In the data rows, zero lies at 7.5, halfway between 7 and 8.
Some points, one per row:
[8, 10, 7, 10, 8, 8, 10, 10]
[8, 6, 8, 6, 8, 3, 8, 6]
[8, 9, 6, 9, 8, 9, 10, 9]
[7, 7, 10, 8, 7, 5, 6, 7]
[7, 5, 7, 4, 7, 7, 5, 6]
[10, 7, 1, 5, 9, 8, 10, 9]
[7, 6, 9, 7, 6, 5, 5, 6]
[5, 9, 14, 12, 6, 8, 5, 7]
[6, 8, 8, 9, 7, 9, 8, 9]
[8, 5, 9, 4, 7, 7, 4, 4]
[7, 6, 6, 4, 6, 13, 6, 5]
[9, 6, 4, 4, 10, 5, 8, 7]
[8, 10, 5, 8, 8, 11, 9, 8]
[7, 5, 9, 5, 7, 5, 5, 6]
[7, 5, 10, 6, 8, 4, 5, 6]
[6, 6, 10, 9, 6, 6, 5, 7]
[9, 9, 5, 8, 9, 8, 10, 8]
[6, 7, 11, 9, 8, 3, 6, 7]
[8, 8, 5, 6, 9, 10, 10, 8]
[8, 5, 6, 3, 5, 11, 5, 3]
[7, 10, 10, 11, 6, 10, 8, 8]
[8, 9, 6, 9, 9, 7, 10, 9]
[8, 7, 7, 7, 9, 7, 8, 8]
[6, 9, 12, 12, 6, 9, 6, 7]
[7, 10, 7, 9, 7, 12, 10, 9]
[6, 7, 10, 9, 5, 9, 4, 6]
[7, 7, 10, 9, 8, 3, 7, 8]
[8, 6, 7, 6, 8, 3, 7, 8]
[9, 8, 4, 5, 10, 9, 10, 8]
[7, 8, 8, 8, 7, 11, 7, 7]
12 more points follow, each with its number after it:
[9, 7, 4, 4, 5, 12, 7, 6] 0
[8, 9, 4, 8, 9, 10, 11, 10] 1
[6, 11, 10, 13, 9, 9, 10, 11] 2
[9, 6, 2, 3, 10, 8, 9, 7] 3
[8, 8, 7, 9, 9, 6, 9, 9] 4
[8, 7, 4, 5, 10, 8, 9, 9] 5
[9, 6, 4, 4, 7, 9, 8, 6] 6
[9, 6, 3, 4, 8, 6, 9, 8] 7
[8, 8, 8, 9, 5, 8, 7, 6] 8
[5, 8, 12, 12, 6, 7, 6, 8] 9
[8, 10, 8, 11, 8, 5, 10, 9] 10
[7, 11, 10, 13, 10, 6, 11, 12] 11
Which three of these numbered points are nearest to each point below, ignoring the 3 directions in which the first points spread most? Their numbers follow each, nearest first.
[7, 10, 9, 12, 10, 4, 11, 11] > 3 1 2
[5, 9, 13, 13, 8, 5, 7, 9] > 3 2 5
[8, 8, 8, 8, 10, 5, 9, 9] > 11 2 3
[8, 8, 6, 6, 4, 13, 6, 5] > 0 8 10
[8, 6, 5, 5, 11, 6, 10, 9] > 2 11 5
[7, 7, 5, 5, 7, 13, 7, 7] > 5 1 9
[8, 10, 6, 8, 6, 14, 8, 6] > 10 6 8
[8, 6, 5, 6, 8, 7, 8, 8] > 9 1 4
Now 12 new points, numbered from 0 again:
[7, 7, 10, 8, 7, 6, 6, 7] 0
[8, 5, 5, 2, 7, 11, 6, 5] 1
[6, 10, 11, 11, 5, 13, 6, 7] 2
[6, 8, 8, 7, 4, 14, 5, 5] 3
[8, 7, 8, 7, 11, 0, 9, 10] 4
[6, 8, 10, 8, 5, 12, 5, 5] 5
[7, 4, 9, 4, 6, 7, 3, 4] 6
[9, 6, 4, 4, 9, 7, 8, 8] 7
[8, 5, 7, 6, 8, 5, 6, 7] 8
[6, 10, 10, 13, 9, 5, 10, 12] 9
[9, 9, 6, 7, 9, 7, 9, 8] 10
[8, 9, 6, 10, 9, 7, 11, 10] 11
Which three of these numbered points are nearest to each point below, ignoring the 3 directions in which the first points spread most? Their numbers follow each, nearest first.
[7, 6, 8, 7, 9, 3, 6, 8] > 7 6 9
[6, 6, 11, 7, 8, 4, 5, 7] > 4 1 9
[8, 7, 8, 6, 8, 6, 6, 6] > 10 2 5
[7, 5, 8, 5, 7, 6, 5, 6] > 7 6 1
[10, 8, 6, 7, 10, 3, 9, 9] > 10 2 0
[7, 10, 6, 9, 6, 13, 9, 8] > 3 5 11
[7, 6, 9, 7, 8, 3, 7, 8] > 1 0 9
[7, 7, 10, 8, 9, 3, 6, 8] > 4 1 6
